Rotation paths and how fast each direction turns (degrees per step)
Each turn is a multiple of 5 degrees from 10 to 175, or 0.
path 1
-239	289	355	289	-74	-49	192	-3	-92	-6	31	91	49	-6	-24	6	-28	-47	195	-4	47	102	-109	90	363	-157	161	-75	98	-27	-14	123
-177	94	161	273	-219	41	-59	-157	111	-55	51	166	-211	44	178	28	101	-16	266	-129	6	26	-181	-101	214	-141	174	-35	239	189	23	179
-352	335	198	160	-80	20	-68	-47	-29	-153	24	-19	69	160	76	-42	-95	-190	210	-165	69	100	46	-97	328	-25	237	-13	44	57	32	104
-250	209	185	270	-180	-49	6	-124	-46	-7	-128	85	-84	17	34	-49	137	-131	300	104	104	72	-213	94	104	-64	331	-25	235	6	-115	89
-158	176	197	295	-226	-26	48	-125	-54	-11	103	117	81	76	164	80	41	-108	159	-393	192	27	-174	-37	254	-67	178	-68	20	29	-23	119
-104	293	231	230	-51	63	-20	-95	-36	-144	-27	45	-105	101	256	-3	85	21	403	22	-47	185	12	-46	245	0	243	-59	81	-18	-148	114
-307	226	259	323	-136	-69	46	4	-117	-50	94	109	34	22	-48	40	8	-97	209	-5	61	-21	-189	13	335	-260	76	-61	141	93	-40	71
-163	179	225	166	-187	22	-29	-212	202	2	-55	96	-146	15	207	14	68	-89	225	-181	-14	92	-107	-22	271	-20	245	-38	201	123	106	236
-362	251	129	251	-150	80	-22	-18	-118	-210	64	36	-11	191	37	-107	-58	-138	228	-121	130	120	12	-106	193	-94	312	-18	111	14	-46	16
-221	264	208	247	-119	-139	-1	-143	-29	104	-131	106	17	9	95	32	123	-154	313	44	142	20	-232	51	171	32	244	16	95	90	-140	192
-98	184	215	286	-275	32	-7	-129	-36	-146	94	35	19	51	212	69	86	-95	203	-331	61	63	-124	24	256	-167	197	-138	120	-95	-28	-2
-183	269	293	272	-6	44	153	-31	-50	-38	22	151	-94	88	132	-45	-1	71	319	30	22	203	-11	-65	295	6	231	-15	44	77	-94	214
-288	191	170	276	-178	-61	-159	-66	-41	-99	74	75	-27	44	63	86	75	-150	272	-20	14	-87	-199	-59	277	-251	61	-43	204	160	-52	56
Speeds:
18	-59	-63	32	-73	37	-93	-13	-12	-90	23	-11	-70	14	25	-2	58	7	43	27	-33	-25	-28	-9	-74	-83	1	-26	90	-19	-39	-94
170
-54	-30	1	68	21	-4	102	54	-75	34	5	66	-37	-1	-105	-56	-6	54	3	124	46	16	-40	8	-48	-29	19	29	26	21	-50	1
130
path 2
212	-102	-358	104	-6	112	119	-139	118	-328	29	-113	-181	-73	119	-154	52	249	-242	4	175	3	-33	-204	-24	-149	250	103	60	-12	-142	-262
239	-47	-304	48	53	101	131	-125	21	-359	89	-152	-375	-144	187	-159	47	51	-130	62	152	101	21	-142	-132	-144	263	93	-21	-166	-60	-101
362	-108	-308	39	-96	75	94	-177	1	-344	-2	-149	-196	-105	7	-108	49	143	-174	76	68	79	76	-254	-125	-19	322	-46	65	-79	-164	-131
301	10	-237	-43	-44	41	100	-180	-183	-358	74	-214	-301	-213	143	-138	169	11	-113	85	-24	116	48	-228	-214	-47	214	37	79	-122	-78	1
289	-93	-243	16	-159	8	61	-280	-192	-361	-34	-223	-91	-157	18	-67	163	247	-136	69	-56	69	69	-284	-149	-33	148	46	135	-19	-207	-50
142	38	-223	-25	-48	43	88	-219	-251	-335	59	-239	-189	-234	216	-153	264	169	-170	34	-70	29	-33	-229	-135	-132	40	185	158	-7	-90	-58
107	-122	-293	96	-65	61	77	-291	-103	-362	-18	-200	-85	-143	111	-82	141	379	-142	9	26	-10	1	-204	-29	-160	24	227	117	7	-205	-121
76	13	-329	61	44	141	118	-143	-20	-324	92	-171	-232	-197	256	-215	162	203	-239	-12	81	-34	-104	-164	-44	-205	68	225	111	-2	-74	-190
151	-173	-367	141	20	122	109	-226	118	-354	17	-145	-218	-105	112	-140	0	281	-141	34	159	16	35	-149	-39	-177	152	180	4	-94	-155	-146
243	0	-348	40	25	130	123	-90	95	-284	94	-134	-289	-142	180	-242	79	65	-259	50	120	16	-22	-195	-126	-108	286	62	48	-70	-48	-179
303	-132	-307	70	-30	41	105	-226	26	-353	23	-167	-266	-104	63	-105	23	135	-98	109	98	105	119	-208	-177	-70	298	44	-41	-169	-137	-38
338	40	-264	-42	-84	23	93	-150	-117	-299	58	-186	-206	-151	122	-152	185	62	-225	81	-2	85	25	-295	-217	-23	321	-22	95	-37	-97	-107
269	-69	-200	5	-69	-30	85	-283	-239	-387	-5	-238	-200	-148	89	-34	172	198	-52	97	-14	146	93	-236	-188	-78	161	112	49	-98	-167	11
Speeds:
94	-7	61	-46	-14	-19	12	53	-109	-74	-21	8	-38	20	-21	90	19	-49	53	-27	57	94	-14	16	34	7	55	-83	25	2	-17	-44
40
28	46	42	-44	-44	-84	-17	-57	-83	39	0	-43	55	0	-17	5	62	-1	-3	52	-96	17	47	-71	-105	57	20	-18	-10	11	-13	88
45
path 3
88	8	227	-37	-20	-76	96	76	209	281	-21	-182	-106	-146	363	223	13	232	35	55	69	343	238	-93	-106	7	-178	-55	-242	-55	123	146
85	1	101	-123	104	-87	59	201	266	222	2	-149	-129	-47	334	227	49	356	93	-2	-29	256	264	-105	-171	-84	-152	-75	-218	-21	120	41
72	30	101	-89	78	-107	201	140	212	176	-14	-78	-120	11	302	260	195	195	39	87	-36	381	225	-115	-113	-69	-223	-136	-250	-17	137	115
124	17	147	-165	5	-110	123	158	209	245	-1	-141	-124	-118	236	276	37	187	99	58	68	400	190	7	-232	24	-127	-125	-230	-19	128	155
139	51	34	-233	142	-106	108	245	263	167	9	-97	-125	-20	230	220	127	298	128	18	-56	335	180	-11	-243	-105	-81	-144	-195	-15	144	71
155	110	84	-185	69	-106	223	152	196	123	-24	-59	-90	-32	206	218	237	132	69	107	-38	468	103	-14	-154	-89	-106	-188	-218	-59	161	151
212	115	120	-252	14	-97	118	155	217	187	-23	-138	-92	-177	195	174	63	202	123	62	54	449	54	76	-232	-50	2	-148	-183	-71	146	133
210	154	36	-272	111	-91	112	175	258	85	-27	-94	-80	-73	247	106	170	321	126	27	-68	392	42	4	-180	-189	18	-149	-156	-87	147	31
213	176	129	-179	-7	-88	197	59	199	80	-66	-84	-43	-118	266	100	228	187	46	116	3	512	-3	-6	-74	-138	-27	-169	-200	-132	148	93
220	151	160	-213	-43	-67	44	67	243	130	-56	-140	-49	-231	288	63	46	315	101	41	87	440	-4	37	-154	-112	54	-110	-184	-127	111	46
174	146	93	-179	39	-63	69	69	278	40	-65	-73	-44	-91	357	30	185	403	75	21	-12	389	18	-79	-85	-228	1	-119	-191	-126	114	-49
136	132	180	-91	-99	-45	117	-53	233	58	-79	-56	-31	-142	376	69	184	272	4	95	104	489	37	-86	-28	-124	-63	-127	-257	-125	103	32
127	75	181	-141	-103	-34	-37	-1	297	106	-46	-92	-50	-189	366	71	26	395	78	9	164	375	102	-46	-141	-102	-4	-79	-234	-78	65	-14
Speeds:
-24	22	-56	18	67	-5	58	8	6	-70	-3	55	7	109	20	-14	136	5	-29	18	-94	-3	7	-69	59	-75	-42	-23	-6	-4	11	-39
125
-11	15	-29	15	22	-120	50	95	-82	41	-4	-44	-15	-54	-36	33	-16	44	30	-20	10	73	-67	-52	-24	-16	-101	-37	72	-26	6	-36
10
path 4
8	-125	30	143	9	18	-302	-243	42	-217	130	44	189	-143	21	131	107	-125	-11	-155	-145	176	125	-139	-94	-353	17	167	112	163	-6	-250
125	-135	-246	-33	-117	-206	-207	-229	109	-214	142	-104	152	-149	12	16	223	-252	104	14	17	178	60	76	-199	-95	66	203	3	301	28	0
87	-175	-256	143	-5	-134	-134	-116	119	-323	102	87	116	-318	95	140	58	-26	-58	-51	-226	215	-24	11	-77	-352	5	121	-14	-30	33	-114
-33	17	-70	64	-17	-43	-363	-341	140	-249	13	-52	150	-137	63	94	202	-173	17	-66	-81	27	46	-116	-105	-200	79	116	14	298	74	-243
138	-184	-234	32	21	-199	-235	-74	183	-140	207	-55	186	-252	-2	-50	125	-197	24	-171	-24	304	40	43	-70	-190	63	254	110	137	79	23
48	-127	-125	110	-47	-97	-180	-223	47	-393	187	-11	198	-152	109	190	119	23	25	21	-198	37	24	-21	-272	-364	-16	73	-13	74	89	-78
43	-24	-187	71	-69	-138	-294	-214	310	-284	-12	-120	6	-281	122	-5	136	-218	31	-139	21	145	-58	-52	-66	-132	62	147	-89	195	59	-207
102	-114	-210	96	121	-104	-264	-69	130	-144	117	16	262	-157	36	16	107	-51	-73	-175	-135	160	106	34	-126	-383	151	158	209	129	172	-36
-26	-80	-80	19	-126	-141	-241	-297	112	-361	301	-147	210	-192	116	78	160	-51	64	-84	-48	21	-76	-75	-180	-168	-41	125	-80	168	92	21
186	-114	-182	180	-43	-120	-205	2	299	-229	17	-125	-10	-200	112	47	65	-151	72	-191	-20	208	-3	24	-189	-341	53	164	-17	60	30	-218
12	-24	-230	-18	-7	-125	-258	-212	151	-301	58	-33	244	-137	147	39	149	24	-169	-71	-78	-18	92	54	-137	-282	190	50	107	227	217	-18
-5	-72	-105	132	-31	-131	-235	-188	188	-162	290	-147	186	-299	112	-17	102	-114	20	-318	-6	97	-161	-141	-74	-227	-18	180	-65	75	34	-36
209	-101	-80	91	-111	-44	-230	12	192	-290	98	-193	130	-13	69	126	138	-17	68	-108	-13	93	146	51	-246	-408	87	132	62	173	102	-150
Speeds:
-35	17	71	-12	60	28	-68	-23	-37	94	89	-5	99	14	-59	-38	27	-14	-4	-84	7	6	14	-64	72	13	6	46	75	43	24	45
100
9	26	117	31	-31	68	-67	14	53	-14	-52	-57	-81	39	-14	26	-1	-46	67	-30	40	19	25	-61	23	-6	-22	18	-21	36	-35	-133
125
-91	6	17	-9	-18	-22	4	-140	-31	12	-2	7	-7	9	62	-55	-8	-80	-4	-19	51	-72	-44	-19	-115	74	-7	-25	-23	55	-46	-2
145
19	-12	3	100	76	29	26	13	-55	88	-29	47	19	46	2	23	-21	-4	18	-27	-57	-34	6	-4	-124	-125	14	-10	47	-33	-37	-51
155
path 5
-35	60	-48	123	-1	-127	-29	101	92	-339	-48	9	74	-53	-124	146	25	49	-81	-4	-1	41	133	150	303	-465	23	6	129	297	-20	134
-186	-50	-72	181	77	0	-64	110	106	-150	-2	-57	99	-64	-80	239	-6	42	-12	-12	-26	69	133	294	370	-361	195	6	123	224	31	72
-301	-3	-31	196	213	-44	-23	116	119	-64	28	-52	158	-34	34	82	19	127	-114	34	-204	28	133	198	258	-355	186	-12	-11	330	-46	-20
-233	47	-6	223	35	-94	-7	112	110	-201	-101	-49	106	-11	-7	-13	-8	169	-195	10	-197	76	128	73	148	-459	-20	-72	40	334	-70	110
-211	68	16	118	-23	11	-68	111	74	-295	-187	-38	113	-3	-77	114	-59	72	-28	-66	-63	126	142	242	241	-428	-56	-47	71	238	37	203
-193	75	34	2	168	-67	-21	80	72	-270	-54	2	179	-56	-27	230	9	25	0	-15	-69	27	147	301	345	-373	104	66	-16	249	38	48
-128	-7	-29	151	122	-187	16	55	126	-204	59	-51	133	-129	-17	162	11	90	-143	27	-127	-38	158	97	292	-431	189	44	43	292	-70	-12
-196	-46	-66	310	-11	-13	-101	109	160	-156	-10	-123	66	-73	-90	21	-43	79	-107	-38	-123	59	156	113	260	-428	113	-103	115	298	-34	73
-284	65	-41	178	121	86	-99	177	86	-168	-102	-12	114	65	-53	6	42	61	-25	-15	-118	115	123	298	257	-346	21	-81	35	351	9	114
-220	89	0	50	171	-119	52	121	37	-229	-123	71	149	29	17	183	70	165	-130	61	-123	103	95	232	216	-409	9	50	13	297	-32	119
-191	-18	28	129	8	-167	30	27	92	-236	-98	-83	127	-128	-6	252	-111	155	-120	-29	-122	53	159	139	254	-482	76	38	74	162	1	112
-211	21	38	158	42	-2	-121	45	158	-232	-29	-153	150	-125	-55	71	-107	-8	-4	-114	-125	-21	205	170	328	-391	133	-37	4	263	30	31
-137	95	-49	143	158	-45	-75	149	122	-246	26	7	119	-9	-90	-29	102	-4	-67	15	-98	-20	142	170	297	-375	89	-50	16	445	-57	13
Speeds:
-73	-20	16	4	-10	127	-72	7	9	33	-23	-50	11	6	-10	10	-55	-57	104	-63	22	25	21	104	54	51	29	-25	-10	-46	68	7
110
